One turn moves every row onto another: examples first, then more rows asked:
Gan: [-19  10   1 -14 -12  -9 -10 -17 -25  10 -12  23  -7  -4  15  13  19  -1
 -14  -8   5 -10  18   1 -21   5  -3  16   0  -7   3 -17   6   9  31   2
 -23  -5 -50  -8   9  18   0  30  -8]
Vuta: [  3  19  13  -9 -25  -3  -6 -25 -33  29 -31   0  -7 -21  10  -5 -16  10
 -28   8 -21 -12 -11  -5  -3  -4 -10  25  15  -8  31  -8  18  17  21  15
  -7   8   0 -20  -3 -23  14  18   4]
Mezil: [ -9  -3  -6   3  -3  14   9  16  27 -22  21  25  34  36  -3  -5  10   0
  -8  -3  17   4  12  11   5   8  11 -14  -9 -17 -26 -28 -13   6   8   3
 -14  17 -31   9   1  16  -3   6 -21]
namug: [-11   0  26   2  -1  11 -18   9  -1  38  17   8  -5  16  31  -8  13  -2
 -25   8   7  10  11   7   2  -4   5 -32   0 -26  11 -19 -18   3  -1   7
  12 -29 -40  13   7  24   6 -12  25]
san: [  8   9  11   6  -8  24  -3 -13 -19   8 -19 -18  21   8 -31 -16 -23  10
   0 -22  -7   1 -11 -11  24 -11 -20  17   7 -15  16 -27   5  30  -9  24
  13  22   7   1  -6 -22  22 -12 -12]
lokod: [  2  -6  31   0  -6   3 -29   1   5  23  10 -14   8   0  16 -40 -29  -1
 -18  20   9   7 -11   6  15  -5   0 -24   9 -15  16  -8 -14  18  -9  12
  18 -17 -21 -15  19  -9  23 -32  21]
nuzo: [ 11  22  22  11 -24 -15   1  -2  -5  27 -12  -6  -9   9   8 -13 -27  11
 -31  26 -18   6 -11  -8   7  18  27   6   7   3  21  -9  -1   4  18  13
  -1  13  24 -24 -16 -27  11  23  13]
keged: [-22  -7  -6 -18 -25 -16   5  -6   3 -14   6   9 -17  13  18  24  10   0
 -14  19   2  -4   0   3  -2  -7  -9  -3  15   7 -18   7   9  -5  39 -25
 -12  -2 -18  -9   6  15 -12   9  10]
zop: [ 18   5   6  22  -2  18  -4  21   8   0   2 -10  41  27 -21 -25 -28   5
 -10   4  -2   4  -9 -10  34   8  10  -6  -2   2  -3 -27 -16  15 -14  14
   5  30  15  -5 -10 -25  14  -5 -12]
Fuda: [ -4 -11  27  -2  -6   8 -22   8   7  24  22  -2  13  11  10 -28  -4   3
  -8   7   9  17  -1   6  11  -8  -9 -38   6 -32   4 -26 -23   3 -22  10
  19 -14 -31   6  22  11   7 -24  12]
Dat: [  4  -5   4 -24  -5  -7  -4 -12   4   2 -11  32 -12 -10  21  27  11  14
 -19  18  15  11  35   3 -27   0  26  12  -8 -12  26  15  14   0  16 -18
 -16   7 -21   8  -2   4   8  33  12]
dib: [-14   0  -2   1   5  21  -8  -5 -10  -9  -1   5  19  24 -29   2  10   1
  10 -37  20   3  17  -3   6  -3 -16   8  -8 -15 -14 -37  -7  24   3  10
  -4   8 -43  13   5  15  10   0 -23]
Tesu: [ 36 -16   7  25  28  10 -30   5 -18   8 -10  14  22  -5  -8 -19 -19  -7
  10  -8  24 -10   1  -1   3  -9  10   3   4   5  26   3 -26   4 -17  10
  20  30   2  -4 -20   4  14 -14 -23]
Sok: [  9 -23  -5 -10  10  15 -13   7   9 -20   0  26  26  11 -12  21  17  11
   4  -8  30  15  41  -2  -5  -2  12  -6 -20 -16  -1 -11  -8   0 -18 -14
  -9  19 -30  27   4  10  10  14 -12]
Sipe: [ -8   1  14  -9 -29 -16   4  -3  -8  18 -10 -18 -29  14   2   5 -13  14
 -22  18 -17   2 -16 -17   7  -6 -12  11  19   8   3   0   9  -5  25 -16
  11   5  30 -21   0 -14  -6  11  26]
lupel: [  6  -5  20  -7   8 -13  -3 -16  -2  18   1  35 -25  -7  15  -3   0   3
   3  -1  20   7   5  11 -44  -9  13  13  10 -22  34  11  -8  -6  14   2
  16  18  -7  -2  -9  35 -10  17 -13]
Gozu: [ 14 -17  -3   1  21   8 -11  -4   3 -12  10  36  20  -7   5 -10  -2  -7
  15  -4  32  -2   6  17 -18 -15   4   1  10 -16  17   6 -16   3  -6  -2
  11  28 -24   5  -3  34  -3  -6 -35]
mise: [ -9 -23 -11   7  -4  12  -9  13   2 -24   8  -1  18  33  -9  17  17  -4
  -5  -9   9 -12   9  -4  24  -9 -14 -15  -1  13 -40  -9  -8   0  12 -18
  -7   8 -16   8  -5   8  -4 -13  -1]
Gude: [-24  18 -15 -12  -8 -10  22 -15 -13   2   9  21  -8  -7  17  16   2  11
 -14   4  18   6  14  27 -22   3  15  11  -3 -21  12 -17  30   3  47  -7
   4  -5   0   4   7 -14 -11  18  25]
buru: [ -5  16   4   7  -4 -14   5  -5 -28  18  -7 -13  -9  -2 -11 -11 -24  15
 -13  -6  10   4   4   2  -7  13  18  19  -7  -2  19 -22  18   6  30   7
  23   3  35 -13   4 -48   5  10  33]
gekag: [ -5   4  30   6  -3   2 -23   4  -1  37   5  -4  -8   4  36 -21 -11  -5
 -33  22   6  -1   2   5   4  -4  12 -20   4 -11  23   2  -8  17  12   8
   9 -30 -30  -9   2   2  21 -22  33]
fidu: [ 22  -2  20 -11  -9  -7  -9 -13  -3  16 -29   0 -11 -12  -4   1 -27  23
 -18  20   3  14  12 -14  -9   1  24  23  -2  -7  44  14  12  11  -4  -5
   6  18  24  -8  -6 -34  24  17  18]
pob: [-14  15  13  -6 -22 -22  11  -7  15   7   9  27 -16  16  23   8  11   6
 -28  20   0   7  10  13 -21  17  27  -2   3 -13  -1 -10   1  -6  37   3
 -22   0 -20  -8  -4  12  -7  33   0]
kep: [  5 -14  10  12  -9  11 -10  17 -12   3  -7 -28   7  35 -27  -4  -7  10
 -12  -9 -10  -8  -9 -25  32  -9 -18  -4   4  11 -17 -16  -8   1  -1  -5
  16  15  30  -4 -10 -20   3 -13  14]
Duzi: [  7  -5 -15  18  10   7 -11  10 -31  -7   1  -7  37   2 -29 -16 -12  10
   1 -21  17  -3   9   4  19   8   5  -3 -17   0  -6 -41  -2   1   2   7
  17  15  20   0  11 -48   6  -5  11]
vur: [ 25  -1  29  19  13  -9 -20  -7 -25  34 -17  11 -23  -6   2 -14 -15   6
  -4  -4   9  -3   0  -6 -22  -3  21  16   7  -1  41   8 -17  -5   2  14
  25  18  18 -10 -24   5   9  11  -4]
negu: [ 28 -21  12   2   8  16 -17   5   2  -7 -16  -7  26   8 -37  -8 -21  18
   5  -7  17  19  20 -17  14  -1  11   6 -11  -8  16 -11 -10  11 -35   0
  13  32  16  10   1 -30  23  -1  -2]
Lef: [-12  -4 -34   1   7  12   5   2 -18 -22  18  24  37  -3   0  11  14   2
   2 -11  25  -4  20  26   3   0   4 -12 -13 -17 -14 -34  10  -2  17  -7
  -3   8 -17  16  15 -13 -10   3   3]

gekag -> lokod
Gan -> Vuta
Now these:
vur -> Tesu
negu -> Sok
Sipe -> kep
nuzo -> zop
Lef -> Gude

One turn moves every row onto another: examples first, then more rows asked:
fopa: [-18 -12  -8 -17   3  -4 -13 -10   3  20  -3 -13 -12 -30   8 -21  -1  -8
   2   2  32   4   2 -12  22   3  49  21  -7 -24]
sizas: [  8   5 -19   5   4   8  10   4 -27 -19   2 -24 -13   0  -1  15   9   4
  23  17   3   7  -7 -46 -23 -27  -6   2  13 -18]
duvub: [  7   0  21  16  18   1   6  -6  19  -3   0  -8   3  22 -30   0 -13 -21
  25   6 -14  -2  24  -7   4  27 -34  -5  -2   7]
pato: [ 13 -41  -8   8  17   1  -2  22  -9  12   4 -19 -10 -27   6  17  13 -26
  19   2  17  26  17 -20  -3  -3   8  32  -3  11]
nomo: [-14 -22  -4 -19   2  -7   7  -1   4   5 -19 -13 -27 -37   9 -22  -8   0
   6   2  31  16  11  -4  21   5  46  15   5 -18]
gipu: [-21   4  38   0 -12 -17   4  -8   1   0   1 -10   2  -1   3  -5 -28 -27
 -10  30   4   3 -13  14  -5  13   1 -27  -5  26]
zabok: [  7  -9 -20   0   5  12   9   8 -33 -14  -4 -23 -12  -3 -12  27   4  11
   5   6  -1  10   7 -49 -11 -21 -10   0  10 -19]
dilav: [ 12   2 -26   0  10   4   4  12 -28  10   3 -22   4   2  -9  22   7   7
  15  15   6   1  -9 -47 -19 -21   2   5   6 -24]
vok: [  5  -3  13  12  -9 -12  20 -20   6   0   5  -1  12  25 -26   0 -14 -12
   8  12 -14  13  14  15  15  26 -29  -3  11  20]
zub: [-12  -7   4  11  19  -5  30 -17   0 -14  22  -2  11  15   0   0 -34   1
  18  -2 -13   3  17  27  11   4  -2  -8  -8  26]
mafi: [-25  -9  13  11  33  10  15  14   5  -5  12  -7   1  14  -2   3 -34   1
  19   9   6 -10  12  24   1  18  11  -8 -14  22]
Pugig: [ 10 -28 -11   8  16   1 -14  16 -10  31   4 -15  -4 -23  -6   5  15 -20
  26   7  10  23  -1 -26  -1  -2  17  38 -23  -1]
bofu: [ 20  -3 -24   0   1  17  12  15 -33  -1   9 -16   6  -4 -18  17  10   8
  13   7  -3   3 -11 -40 -17 -22   1  -2  24 -19]
kuv: [ 12   1   1 -30 -24 -36  -9  -5  -7  -2  -2   3 -15  -3 -10   2  18  -8
 -20  11  19 -21   8 -24  -6  -9  19  -5  14 -26]
limag: [  7 -36  -6  11  14   0 -12  18  -5  17   3  -5 -11 -17  -1  10  23 -24
  34   0  14  23  -1 -25  -1  -3  11  36   2  14]
ruvub: [-29  12  17   8  23   5  12   5  -5 -15  15   6  17   6   9  -4 -21 -18
   7 -10  -4  -7  16   8  15  10   6   0 -26  21]
vif: [-15   0  43  -5   3 -24  13 -13   8 -18   1   0  12   2  -3  -3 -16 -12
   4   7  -9   7  15  21 -12  15  -3  -4  -2  33]
ruge: [ -5  -2  -5 -27 -19 -38   1   2  -5  -2 -16   0 -27  -1 -13  17  12   6
 -17   4  30 -13  12 -25  12  -6   9  -7  19 -27]
zumo: [ 20 -32 -13  10   8   3  -9  21 -20  26   9  -7   1 -23  -6   4  20 -19
  24  -7   7  21   3 -17  -3  10  10  35 -12  14]
denu: [-22 -22 -14 -13  -2   1  -7 -12   1   6 -19  -7 -23 -17  11 -29  -2   3
   8  -6  25   8  -6 -13  21  13  47  15   4 -11]
lidaz: [-11  15  24  26   9  -1  19 -30  10   2   4 -23   3  11 -14  14 -18   8
  -1  -1  19 -17   0   4  10  10 -21 -11  35  -4]
pasu: [-23   2  41   3  -4 -20   3 -17   7   1 -10 -20 -11  -5 -20   3 -18   0
  -4  14  12  -1   0  22 -20  29  -5  -8  -4  23]
Tasi: [  5  10  13  25  13 -16  23 -16   2   4  -5  -4  18  18 -32  -9  -2  -9
  23 -24 -19  11  12   5   5   9 -24  -2 -12   8]
Fomi: [-16  11  30   7   0  -1  35 -17   1  -9   4  -3  24  12   0   6 -24   1
  -6  11   7   2  -7  18  10  10  -5  -9  34  20]
Nibul: [  0   7 -11 -29 -15 -34 -12  -3  -4   9  -7  -7 -12  -1 -13   7  10  -2
 -16  13  19 -12   3 -36  -2  -8  20  -4   5 -38]
dodok: [ -7 -17  -9 -15   0  -6  -7 -14 -10   7   3 -10 -15 -36  15 -32  -8  -1
   1  -4  25   1   2  -7  20   7  46  16  -6 -13]
zomo: [ -5   1 -13 -19 -22 -41  -9  -7  -4  -5 -11  -1 -22  11  -1  10  12  -3
 -18   9  29 -18  11 -31  -6  -1  16  -1  10 -23]
Det: [  3   4  14  27  -4 -17  33 -22   6  17   1 -15  10  17 -20   7 -18  -4
   3   6   5   1 -24  18   4  -8  -7 -31  26   8]

bofu -> kuv
Tasi -> Det
Now these:
dilav -> Nibul
denu -> limag
duvub -> lidaz
vif -> zub
pato -> zabok

